In the rows, 128 means zero.
One turn sends every row of this set to another row. A few are shown first. Where does it send the rows asked after them?
q414: [116 117 113 135  80 132 131 150 125 166 109 132 130 127  79 143 153 110
 163 141 123 133 148 155 131  96]
q898: [123 121 186 146 124 124  91 132 124 129  90 131 138 133 128 114 139  92
 106 115 129 133 139 114 100 128]
q740: [122 136 139 146 142 140 109 144 129 113 144 124 127  97 166 124  94 130
 107 127 121 121 162 121 115 133]
q809: [127 113 133 159 126 127 116 125 137 107 127 118 146  97 178 109 101 133
 117 108 132 116 159 126 117 135]
q471: [143 123 112 130 115 129 116 115 138 127 136 121 133 103 158  97 148 136
  95 130 100 115 150 124 120 151]
q5: [125 122 111 135  68 111 136 136 129 155  97 139 130 143  85 138 135 123
 161 146 133 132 129 157 127  99]
q175: [100 125 124 138  90 146 124 168 129 158 115 131 130 127  82 153 130 107
 168 135 139 131 153 152 130  86]
q645: [110 112 116 151  90 129 136 144 130 151 101 150 127 142  92 138  96 134
 159 131 165 119 130 158 117  89]
q337: [128 128 128 151 138 131 125 121 131 110 136 128 131  98 171 105  96 142
  97 119 129 116 152 127 124 135]
q871: [142 106 113 133 106 114 110 116 146 122 127 113 148  96 171 105 151 125
 107 121 104 119 154 119 123 152]
q39: [129 119 124 128 111 135  98 137 143 125 137 105 145  93 169 119 154 108
 118 128  96 123 165 116 124 148]
q422: [115 163 144 128 135 139  98 134 149 136 137 120 113 129 163 128 115 109
 118 118  93 134 168 122 117 140]
q36: [125 107 119 144  92 109 147 127 130 158  90 150 138 152  84 125 115 132
 162 115 139 132 136 160 123 104]
q793: [118 121 141 150 134 138 103 143 133 111 141 109 145  90 175 125 101 117
 123 111 123 122 170 122 122 133]
q786: [116 142 129 132 136 146 100 148 127 118 147 113 132  98 161 132 124 118
 111 140 103 122 170 117 118 141]
q384: [121 153 121 119 130 141  97 122 156 144 134 124 117 139 160 118 145 119
 115 119  91 134 165 118 112 144]
q920: [100 118 130 143  94 140 130 163 132 154 109 143 130 134  87 145 101 125
 166 138 156 122 139 158 125  83]
q416: [129 107 108 149  83 106 151 123 125 156  93 146 130 138  92 135 121 134
 157 118 149 127 133 158 125  89]
q140: [112 121 125 128  88 125 132 151 129 163 103 140 139 141  75 133 145 112
 173 130 120 140 147 157 133 101]
q408: [ 96 117 126 152 104 144 130 160 125 154 112 141 130 127  90 153 103 119
 167 127 156 126 148 151 121  85]
q859: [142 100 120 150 118 114 119 109 142 113 124 120 148  96 173 102 126 139
 107 110 128 117 147 127 121 147]
q494: [122 130 119 126  75 128 139 154 131 159 111 137 129 135  81 137 137 109
 169 145 132 127 135 154 132 100]
q577: [113 150 154 145 135 140 125 114 151 122 133 133 119 113 161  96  96 144
 105  95 121 128 153 140 132 133]
q820: [120 132 128 140 122 140 117 104 159 137 127 134 120 125 162  83 124 154
  95  98 116 122 147 139 120 141]
q329: [126 122 193 149 122 123  96 128 121 126  84 131 140 129 129 111 135  88
 106 109 130 137 138 115 100 125]
q145: [124 114 181 142 117 124  89 127 126 131  85 131 142 128 126 109 149  93
 103 116 129 138 136 111  95 130]
q631: [127 107 183 145 117 126  97 123 129 128  83 132 137 124 125 102 147  95
  99 109 136 132 140 113  97 128]
q110: [129 120 117 140  83 116 145 134 134 163  92 145 138 150  75 128 141 121
 162 125 122 136 136 156 131 107]
q851: [128 128 119 125 121 140  98 140 139 127 143 117 135 105 158 120 153 122
 102 141  92 115 161 113 119 145]
q322: [130 118 189 149 124 124 100 129 127 127  83 133 136 122 127 100 139  98
 103 105 139 136 133 118 106 122]
q85: [129 113 102 141  74 109 150 128 122 161 101 139 134 138  86 137 147 122
 157 134 128 136 135 157 128 101]
q858: [105 131 126 135  81 139 133 165 131 157 118 140 130 127  86 144 125 110
 170 147 137 126 143 156 137  85]
q994: [100 123 132 133  97 142 123 166 133 161 110 140 140 141  76 139 125 113
 174 127 131 137 155 151 125  97]
q10: [140 125 119 142 123 122 128 109 133 121 128 130 133 103 164  95 120 147
  98 123 114 115 150 127 127 149]
q279: [112 162 155 139 140 142 113 132 143 124 137 131 112 116 162 113  95 123
 118 104 104 134 159 132 128 130]
q2: [127 113 186 145 114 124  99 124 126 126  84 136 138 120 128  97 144  94
  99 107 133 134 137 118 102 131]
q22: [120 126 135 139 129 142  94 148 142 116 142 106 144  92 168 133 128 105
 125 126 107 126 170 117 117 141]
q435: [115 112 130 149 109 119 137 140 131 153  97 149 136 150  84 134 100 133
 167 113 151 132 144 157 116  91]
q7: [130 134 116 126 119 139 108 108 160 143 130 129 118 141 157  98 150 142
  97 109 102 123 154 122 113 151]
q726: [128 112 106 145  77 114 143 138 123 153 101 152 133 148  91 134 115 131
 159 133 151 126 126 159 121  95]
q304: [ 97 117 136 147 110 138 131 161 131 154 104 147 136 145  78 144 105 119
 171 118 148 136 154 154 121  94]
q635: [112 111 119 160 100 122 144 139 122 149  98 143 133 135  94 139  99 135
 161 117 161 125 142 156 118  89]

q175 moves to q414
q793 moves to q22
q726 moves to q645
And these:
q994 moves to q140
q10 moves to q337
q7 moves to q820

